In the rows, 128 means zero.
Rotation paths and how fast each direction turns (degrees each step):
Each turn is a multiple of 5 degrees from 10 to 175, or 0.
Each row of a path follows its step; steps can be skipped.
Rotation 1:
step 2: [123 137 124 138 128 132 130 127 130 133 134 133 124 136 118 120 125 120
 124 130 129 132 127 132 129 128 131 126 129 142 116 126 120 130 127 126
 127 127 127 122 133 122 135 120 130 124 133 122 131 128 121 128 132 132
 125 125 126 123 136 125 125 136 128 111]
step 11: [132 128 133 144 126 127 130 128 133 124 129 128 130 134 120 128 116 127
 128 127 136 131 132 132 119 127 127 132 123 136 128 127 135 134 133 128
 123 130 128 129 123 122 128 125 123 130 132 130 136 133 130 134 130 138
 118 120 110 118 128 130 131 125 130 132]
step 12: [124 128 132 137 122 130 120 136 130 117 135 129 124 127 122 115 126 125
 130 129 129 128 129 138 125 128 128 127 135 129 133 127 134 128 132 135
 127 133 124 129 127 125 128 127 129 121 138 124 127 123 130 125 131 127
 129 133 126 123 125 115 124 129 149 121]
step 14: [129 127 112 128 121 125 124 127 130 131 136 134 132 129 120 129 129 141
 125 126 127 124 125 135 120 127 122 134 122 132 129 126 123 127 130 126
 117 131 137 131 132 116 127 135 129 133 131 126 131 121 132 124 114 125
 128 137 127 129 122 134 129 134 127 119]
step 17: [127 128 132 125 124 120 123 121 129 129 128 120 125 125 127 125 130 117
 125 136 123 115 135 132 125 127 135 125 136 129 128 129 122 127 122 134
 123 131 127 128 136 120 141 125 124 131 135 137 125 122 133 138 117 125
 133 121 122 137 134 130 125 130 125 132]
step 19: [133 136 126 141 122 134 138 124 123 128 126 117 134 125 128 129 127 128
 129 132 139 127 131 134 122 129 120 126 128 132 133 137 125 121 140 137
 123 125 131 130 128 133 128 136 132 130 131 135 114 126 126 128 126 126
 131 120 124 124 129 119 132 125 125 125]
step 30: [127 133 125 138 123 132 134 124 121 125 131 124 131 120 127 122 133 122
 131 118 142 126 125 133 129 115 125 129 135 129 141 129 126 129 135 134
 129 132 123 134 131 129 132 131 119 127 126 122 123 124 126 133 127 129
 127 132 125 123 132 127 124 137 142 127]
[128 128 128 129 128 129 128 126 125 128 126 129 126 127 130 126 127 130
 128 127 130 130 129 126 127 124 127 130 128 127 125 128 128 130 129 129
 126 129 129 127 127 128 127 129 127 128 128 128 127 127 128 128 126 127
 127 129 130 128 128 128 126 128 127 131] -> 70
[126 127 128 130 128 128 129 128 128 130 125 126 127 128 126 129 127 127
 129 127 126 127 131 128 127 128 128 125 128 130 127 128 129 129 127 128
 128 129 131 126 129 126 128 125 128 129 126 129 126 130 130 129 131 128
 128 127 131 127 129 128 128 128 128 130] -> 160
[128 128 130 130 128 127 131 129 127 129 129 129 126 128 131 130 127 127
 129 126 126 132 128 130 130 129 128 127 128 131 129 126 129 128 129 126
 127 129 128 129 128 126 127 127 128 128 130 128 129 126 128 126 128 126
 127 128 127 127 127 126 129 129 129 127] -> 35
[127 127 130 127 126 128 129 129 128 126 130 126 126 128 129 127 129 128
 127 129 126 126 127 130 130 127 126 127 129 127 127 126 127 130 129 129
 128 129 126 126 128 126 128 129 128 129 125 128 129 127 128 129 130 130
 130 130 127 125 128 127 128 130 127 130] -> 80
Rotation 2:
step 2: [121 128 127 121 130 130 125 127 134 131 135 133 123 133 134 126 124 123
 126 125 130 137 131 137 125 132 127 134 130 123 129 130 128 124 125 129
 124 118 139 126 134 131 135 130 137 130 118 127 126 126 140 128 128 128
 116 133 126 122 129 127 120 121 128 138]
step 7: [127 141 132 122 129 126 128 126 130 125 131 123 131 133 125 133 119 126
 130 126 129 134 130 141 118 140 125 130 127 126 131 125 125 128 126 128
 125 127 138 134 133 125 128 133 129 142 124 124 134 132 139 132 131 124
 123 129 127 132 132 133 123 126 122 125]
step 8: [127 125 127 132 139 120 128 135 130 127 137 124 128 129 130 126 116 120
 126 124 129 138 135 125 122 133 128 119 133 133 123 125 133 124 123 128
 125 131 136 130 128 134 119 133 139 128 125 123 125 128 130 133 128 121
 127 129 131 125 123 130 124 130 127 140]
step 11: [134 133 122 123 126 124 124 126 127 120 125 131 122 126 125 131 116 125
 127 120 123 135 132 132 114 125 127 131 127 129 130 132 130 129 131 126
 126 120 131 130 124 124 133 129 128 132 125 130 137 126 136 125 122 111
 131 124 132 133 127 122 129 123 134 136]
step 20: [127 135 134 127 131 128 119 130 131 124 133 126 127 127 129 121 123 121
 131 123 130 130 123 127 116 137 134 133 117 127 122 128 128 126 121 133
 120 128 140 134 127 122 129 123 127 128 122 130 133 128 139 131 136 128
 123 126 135 127 127 135 125 122 127 132]
step 21: [133 132 133 132 135 121 133 130 135 125 131 125 118 131 130 124 120 123
 128 126 122 136 139 119 124 130 121 120 128 124 132 126 124 129 131 133
 118 125 126 132 128 131 124 119 136 132 118 128 131 129 126 138 127 123
 121 128 129 125 130 124 122 127 129 132]
step 23: [116 134 130 132 133 128 128 128 134 123 129 121 123 131 132 126 112 127
 116 122 119 130 140 127 123 129 127 126 128 127 131 123 122 125 129 129
 133 123 132 132 124 137 124 126 129 135 122 125 131 131 134 129 129 124
 125 129 126 135 127 122 117 126 124 125]
[127 129 129 127 130 130 130 128 127 129 131 129 130 128 129 128 125 126
 127 129 129 127 127 132 129 126 128 125 129 128 128 128 128 128 129 129
 129 127 130 130 128 130 130 130 129 129 130 127 128 128 127 126 126 128
 126 129 127 129 129 127 128 129 126 128] -> 70
[130 128 129 126 125 129 126 129 130 129 129 129 127 128 129 129 128 128
 126 131 132 127 128 130 131 129 130 127 129 127 128 127 128 130 127 128
 129 126 128 128 126 127 129 126 129 127 126 130 125 126 129 128 128 129
 128 128 127 128 128 128 128 126 129 128] -> 25
Rotation 3:
step 4: [126 114 131 130 131 128 134 132 125 128 138 133 139 134 127 123 126 126
 129 132 126 131 140 124 132 130 127 121 122 131 132 135 129 135 125 127
 129 125 133 126 138 115 127 129 121 133 130 120 128 123 121 131 131 126
 128 127 128 141 129 129 119 126 124 120]
step 10: [123 121 123 127 127 131 123 128 129 135 130 129 135 139 123 121 120 136
 129 133 128 129 139 128 132 126 131 123 129 121 131 129 130 131 122 131
 122 129 134 125 132 126 122 126 125 130 130 121 127 116 126 129 128 116
 132 117 121 128 127 116 120 122 125 120]
step 13: [122 128 138 120 125 126 125 129 126 131 137 131 133 126 123 125 125 126
 118 129 134 128 146 124 124 119 132 125 120 126 129 122 129 135 122 133
 131 129 136 125 130 123 122 128 123 126 134 126 130 112 123 127 127 129
 132 131 123 135 124 132 128 131 126 119]
step 16: [128 122 123 131 131 131 130 127 133 128 128 136 133 131 113 117 123 125
 123 135 126 129 136 125 130 127 136 124 119 120 141 129 119 126 125 127
 129 127 133 134 126 129 122 135 120 127 126 120 133 122 129 129 126 127
 133 121 123 134 132 133 122 130 126 118]
step 17: [131 119 137 138 130 118 122 129 130 131 132 128 130 123 122 121 120 126
 127 129 132 123 141 131 122 120 138 130 126 123 127 128 131 131 133 128
 125 130 133 131 125 126 122 131 125 127 139 123 130 121 125 128 127 115
 127 132 119 141 128 130 128 122 132 128]
step 20: [121 125 127 131 127 127 133 130 126 128 137 136 127 130 121 125 124 126
 126 131 132 128 136 126 131 123 136 126 128 114 135 128 131 130 126 118
 129 129 137 134 129 135 124 124 120 133 130 132 124 130 116 139 129 120
 134 126 121 136 134 125 126 126 127 118]
step 28: [125 127 129 132 128 126 126 135 130 132 129 136 131 134 117 121 118 130
 131 139 132 120 132 137 130 130 128 124 125 121 138 131 126 124 127 126
 127 131 138 122 126 123 122 123 125 126 128 124 140 128 124 136 121 118
 130 132 117 127 133 124 134 132 123 124]
[127 127 128 127 127 130 131 128 127 130 128 128 127 127 127 130 128 129
 127 126 126 129 129 127 129 129 127 127 126 128 129 130 127 126 128 128
 133 126 126 128 129 129 129 128 128 129 128 128 128 128 127 128 128 128
 129 130 127 129 128 131 130 128 128 126] -> 155
[129 129 128 126 127 129 132 128 130 127 127 128 127 128 126 129 126 129
 126 128 129 130 128 128 125 127 129 130 127 128 131 127 128 132 129 125
 128 128 126 129 127 127 127 130 128 127 127 130 128 128 128 127 128 127
 129 128 129 127 128 127 127 128 128 128] -> 100
Rotation 4:
step 1: [129 129 135 137 129 141 123 120 131 118 133 120 136 133 128 131 132 125
 123 133 128 120 131 132 132 132 121 122 120 129 125 124 131 129 124 127
 121 130 117 131 125 133 130 130 134 120 127 136 123 128 129 129 128 135
 131 125 129 131 130 120 127 132 127 132]
step 3: [130 126 126 126 123 125 137 125 130 130 125 127 136 137 126 125 134 126
 126 119 122 136 129 122 122 128 123 123 123 133 130 127 138 128 118 127
 125 134 131 125 130 131 132 139 131 124 132 126 121 129 132 124 134 129
 114 123 135 125 127 134 128 133 125 128]
step 6: [132 129 131 125 123 134 127 129 122 140 129 121 132 137 129 124 135 126
 119 135 126 124 128 123 131 127 128 125 124 131 133 124 128 135 118 123
 128 130 119 127 127 131 139 128 132 138 136 122 126 121 125 135 130 127
 129 126 129 126 124 134 119 124 125 129]
step 9: [130 120 135 136 126 131 128 128 131 125 125 126 139 130 129 120 131 125
 124 127 118 129 134 125 129 130 131 120 124 136 124 129 139 123 120 128
 126 132 124 123 130 128 132 135 144 130 127 129 130 134 131 135 127 128
 133 122 126 128 129 124 129 127 120 122]
step 15: [128 125 125 141 128 133 130 123 119 118 129 126 131 128 132 130 128 129
 124 129 128 136 129 121 133 127 132 122 127 136 120 128 128 130 117 130
 128 137 136 131 133 131 121 128 134 130 128 131 131 128 123 136 123 116
 131 131 134 122 126 131 126 121 127 122]
step 25: [131 127 134 126 128 128 123 117 133 130 132 123 128 140 129 128 133 130
 123 141 129 129 135 122 127 128 126 125 130 129 122 125 136 134 134 117
 123 136 124 136 121 131 129 134 128 125 128 126 134 128 119 128 129 125
 131 134 132 128 122 123 120 120 125 130]
step 33: [132 122 126 134 127 136 123 116 116 124 131 124 131 139 132 124 139 129
 127 127 130 120 128 132 127 129 127 118 120 132 131 119 129 131 123 122
 124 134 121 132 126 128 126 132 134 126 127 131 122 126 130 129 126 131
 128 135 133 132 123 124 125 128 121 128]
[127 130 125 126 127 129 129 128 128 127 128 127 129 127 128 127 131 127
 127 129 130 127 128 129 126 128 126 127 129 128 128 131 130 129 124 127
 127 127 126 125 130 128 129 130 129 128 127 129 126 127 129 129 128 129
 129 128 126 128 128 129 129 131 127 130] -> 10
[128 128 126 131 127 130 129 128 131 127 128 129 132 127 127 128 126 126
 128 125 129 129 128 128 129 129 130 129 129 128 127 128 128 128 126 130
 128 127 127 128 128 126 126 130 127 126 130 127 129 129 130 128 125 127
 127 126 129 128 128 127 127 127 127 129] -> 55
[129 126 127 128 127 127 128 126 129 125 129 128 129 125 128 127 128 128
 129 127 126 126 129 131 128 128 128 127 127 128 128 128 127 130 131 128
 128 127 127 125 126 128 130 126 131 127 129 129 129 128 129 126 130 127
 127 126 127 128 127 127 126 131 128 127] -> 35
Rotation 5:
step 13: [131 131 129 122 128 120 131 127 131 120 118 131 130 133 127 119 128 128
 123 122 116 132 120 132 143 124 125 131 126 130 125 134 135 131 121 121
 125 128 126 128 128 131 125 124 132 129 125 126 128 118 137 139 134 125
 133 127 136 128 132 136 135 127 130 129]
step 15: [128 128 134 121 131 116 130 123 134 138 127 131 130 125 124 135 134 129
 115 128 130 121 128 133 134 128 129 129 129 128 127 123 121 137 117 133
 132 132 132 134 126 124 129 128 116 136 129 132 135 124 134 138 130 133
 124 129 131 137 129 125 131 132 131 133]
step 21: [133 118 125 136 121 128 129 135 132 126 126 126 130 124 127 120 136 129
 116 123 123 129 129 139 133 130 129 121 130 120 126 124 128 131 117 119
 130 127 126 122 130 123 116 124 138 122 133 125 127 126 128 136 129 126
 125 135 138 131 133 130 133 125 133 128]
step 23: [124 128 135 135 132 118 132 128 127 132 128 126 122 121 115 127 126 131
 128 119 131 122 125 133 138 124 127 129 136 123 122 126 124 134 123 117
 126 131 132 135 133 123 128 119 121 126 121 121 131 126 134 130 131 139
 129 131 127 128 132 133 125 133 121 133]
step 24: [129 128 132 115 136 119 124 133 123 134 132 128 126 127 124 124 131 133
 129 128 124 129 119 131 133 129 126 125 126 129 132 125 123 118 124 132
 140 130 132 131 125 118 131 130 125 120 123 133 133 122 132 132 133 125
 125 120 144 131 127 124 126 137 129 129]
step 25: [128 122 127 119 124 127 130 131 124 129 122 133 124 124 123 120 138 127
 127 123 127 124 129 129 130 123 135 130 130 124 129 122 126 130 119 114
 137 128 128 125 125 119 119 128 125 134 138 123 117 125 131 135 126 122
 131 128 135 132 131 138 135 123 131 125]
step 28: [128 125 133 118 137 120 125 123 133 134 133 129 125 133 117 121 119 134
 124 129 118 128 122 126 142 136 125 131 129 132 126 123 119 125 126 127
 135 134 121 136 134 128 134 124 122 133 124 131 134 123 133 134 128 129
 125 126 133 131 126 128 131 132 131 126]
[127 127 125 131 128 130 129 127 127 129 129 128 129 128 125 129 127 128
 126 129 126 129 127 126 128 129 126 127 127 127 127 126 127 127 129 127
 128 129 126 127 130 129 127 128 130 128 126 130 128 128 127 129 125 128
 128 129 126 129 128 127 127 128 131 127] -> 35
[129 126 127 127 126 128 127 128 126 128 128 130 127 127 129 128 129 129
 127 131 130 128 129 126 130 127 126 126 130 128 130 129 128 131 129 128
 129 125 128 129 130 127 127 128 129 129 125 130 128 130 129 127 128 125
 129 131 130 127 127 128 128 127 128 128] -> 80
Rotation 6:
step 0: [134 133 123 136 129 123 126 135 127 131 136 130 128 129 123 128 124 118
 128 114 129 127 134 129 129 135 129 128 127 114 124 125 119 134 123 128
 134 140 125 133 130 131 131 122 120 135 129 135 125 136 119 122 132 131
 126 123 134 126 126 141 130 131 138 130]
step 1: [127 136 122 129 126 127 121 129 129 129 124 137 135 123 124 134 121 119
 126 127 131 123 133 125 123 125 131 132 131 138 139 125 130 131 117 124
 125 138 123 125 120 136 123 132 126 139 120 125 125 135 125 125 130 133
 133 126 117 121 116 125 122 126 122 130]
step 16: [134 122 129 126 133 120 125 133 123 123 122 126 129 130 120 129 130 133
 132 129 124 132 132 117 128 137 126 126 125 118 133 135 131 129 136 118
 124 131 122 127 128 138 129 133 133 128 131 123 124 141 123 118 135 137
 123 131 134 142 124 125 121 123 125 131]
step 20: [125 135 124 132 126 127 129 119 137 134 124 128 124 127 127 130 126 123
 123 127 115 122 120 118 138 133 126 127 125 128 125 122 130 130 120 136
 124 122 119 127 127 129 133 137 115 138 131 138 123 134 128 136 129 123
 131 127 125 124 128 133 119 122 131 132]
step 21: [128 123 124 127 123 126 126 132 127 123 139 123 132 128 115 134 126 136
 125 136 130 128 127 112 131 139 123 127 132 123 137 127 130 119 138 137
 133 128 129 130 131 134 119 131 120 138 125 124 130 138 129 124 134 128
 123 127 119 130 125 123 123 121 128 129]
step 22: [133 130 138 136 122 116 135 128 133 122 122 135 127 124 127 133 134 124
 130 129 129 131 124 122 128 131 127 126 128 130 123 129 131 121 132 129
 125 136 131 134 123 122 132 121 130 128 127 132 127 132 115 114 140 129
 128 134 123 131 140 123 114 132 127 134]
step 24: [126 130 128 126 116 126 125 139 126 130 123 127 133 129 123 127 122 135
 134 131 130 130 131 124 122 131 129 128 117 118 122 131 126 123 126 128
 131 117 130 141 123 134 125 125 125 135 126 118 119 129 134 117 123 137
 132 139 122 125 120 126 126 126 120 121]
[129 128 126 128 130 127 131 128 128 127 128 128 129 128 129 130 127 130
 126 126 128 127 129 130 127 127 127 129 129 129 127 129 130 128 128 128
 127 128 130 130 129 125 129 125 130 128 128 130 128 129 126 127 130 128
 128 129 129 128 128 131 131 127 129 129] -> 95
[128 128 126 131 125 127 129 129 129 129 128 126 128 129 129 128 128 128
 127 125 125 128 127 127 128 130 130 129 126 130 127 128 125 128 126 126
 128 129 127 127 129 127 129 128 128 126 130 129 129 129 128 129 128 127
 125 128 127 126 129 127 128 130 129 130] -> 145
[129 127 129 127 127 128 129 127 123 125 127 128 129 130 129 128 128 126
 127 129 128 133 128 127 126 130 126 128 127 129 128 129 128 127 128 126
 125 127 129 127 128 126 127 130 126 128 128 128 127 128 126 128 129 128
 128 129 126 128 128 128 128 128 129 128] -> 55
[126 131 128 129 125 129 127 128 127 130 128 129 129 129 129 129 129 125
 128 129 126 127 129 129 128 129 126 129 129 130 129 127 126 129 127 128
 129 130 131 128 129 128 127 126 129 129 128 127 127 126 125 127 127 128
 128 126 130 130 125 128 131 127 128 128] -> 10
Rotation 7:
step 6: [131 125 126 128 123 130 139 124 123 130 135 123 130 124 133 121 123 128
 133 129 122 136 131 128 135 138 134 130 130 122 123 125 130 129 120 128
 125 125 122 128 123 119 137 126 121 137 129 132 135 132 131 126 111 123
 139 126 130 120 116 127 128 131 122 126]
step 8: [131 128 127 127 130 118 111 121 136 125 125 135 128 129 110 136 131 127
 126 131 123 124 133 121 118 126 119 133 128 130 137 129 130 128 128 116
 131 119 130 133 127 132 124 125 130 122 130 130 128 124 126 126 130 131
 127 133 126 131 133 125 136 119 122 131]
step 16: [134 122 125 132 140 123 122 130 131 118 122 126 133 127 135 131 145 126
 134 128 130 134 136 138 129 130 133 130 119 130 127 136 118 131 133 135
 132 129 139 124 130 128 124 131 125 130 125 129 130 124 124 120 133 128
 136 129 130 126 122 131 123 122 122 133]
step 19: [123 124 120 128 137 127 121 121 124 129 125 129 136 129 127 126 118 125
 125 132 127 132 136 127 129 128 130 123 124 131 128 127 125 130 132 125
 121 119 118 140 135 131 126 119 127 131 134 128 132 140 129 121 131 132
 129 113 124 126 128 138 125 125 118 118]
step 28: [123 136 133 133 125 130 128 131 123 123 126 131 130 137 132 123 138 127
 135 139 123 128 128 129 119 136 124 124 130 140 124 119 130 126 120 134
 124 133 128 124 133 126 126 122 122 126 139 132 132 121 138 134 133 123
 129 131 132 121 127 117 125 128 136 130]
step 29: [131 124 132 124 118 124 133 133 130 128 132 124 130 125 137 121 124 121
 129 129 127 139 127 135 131 128 138 128 130 136 130 118 129 120 133 137
 116 133 129 119 121 131 129 138 122 125 118 127 125 128 119 127 129 135
 128 117 119 127 128 127 121 130 130 131]
step 30: [130 131 139 115 126 129 129 129 123 131 128 127 124 127 121 138 130 134
 135 121 136 136 129 134 129 126 130 124 119 122 131 131 128 132 140 118
 136 125 120 133 130 128 125 127 135 134 114 127 122 127 127 125 125 131
 135 124 127 131 129 139 121 123 125 124]
[126 126 129 128 129 128 129 128 127 127 127 129 130 129 129 128 127 130
 127 129 129 127 127 124 128 129 128 130 129 127 125 125 127 128 126 129
 128 128 126 127 130 128 127 128 128 129 128 130 130 129 129 130 129 126
 126 125 130 129 130 130 129 127 128 129] -> 80
[129 128 127 127 129 128 129 129 128 129 128 128 127 126 127 126 127 128
 127 128 132 128 128 128 131 127 129 130 127 129 131 129 126 128 128 130
 129 129 127 127 127 129 129 131 127 126 128 129 128 127 129 129 129 128
 128 126 129 128 131 125 128 130 127 127] -> 130
[128 129 129 127 128 129 131 127 129 129 128 126 128 128 129 127 128 127
 128 126 124 127 129 125 128 128 128 128 128 126 129 129 130 126 126 129
 129 131 128 128 125 126 129 128 127 128 126 127 127 129 126 128 126 129
 126 126 128 127 130 127 127 128 127 130] -> 125
[128 128 126 128 127 128 128 126 129 126 130 128 128 126 127 125 130 126
 127 127 128 130 129 128 127 127 128 127 128 131 127 125 127 127 125 128
 130 128 129 129 130 128 126 129 128 128 127 128 128 127 124 129 127 127
 129 128 130 128 128 128 131 126 127 129] -> 140
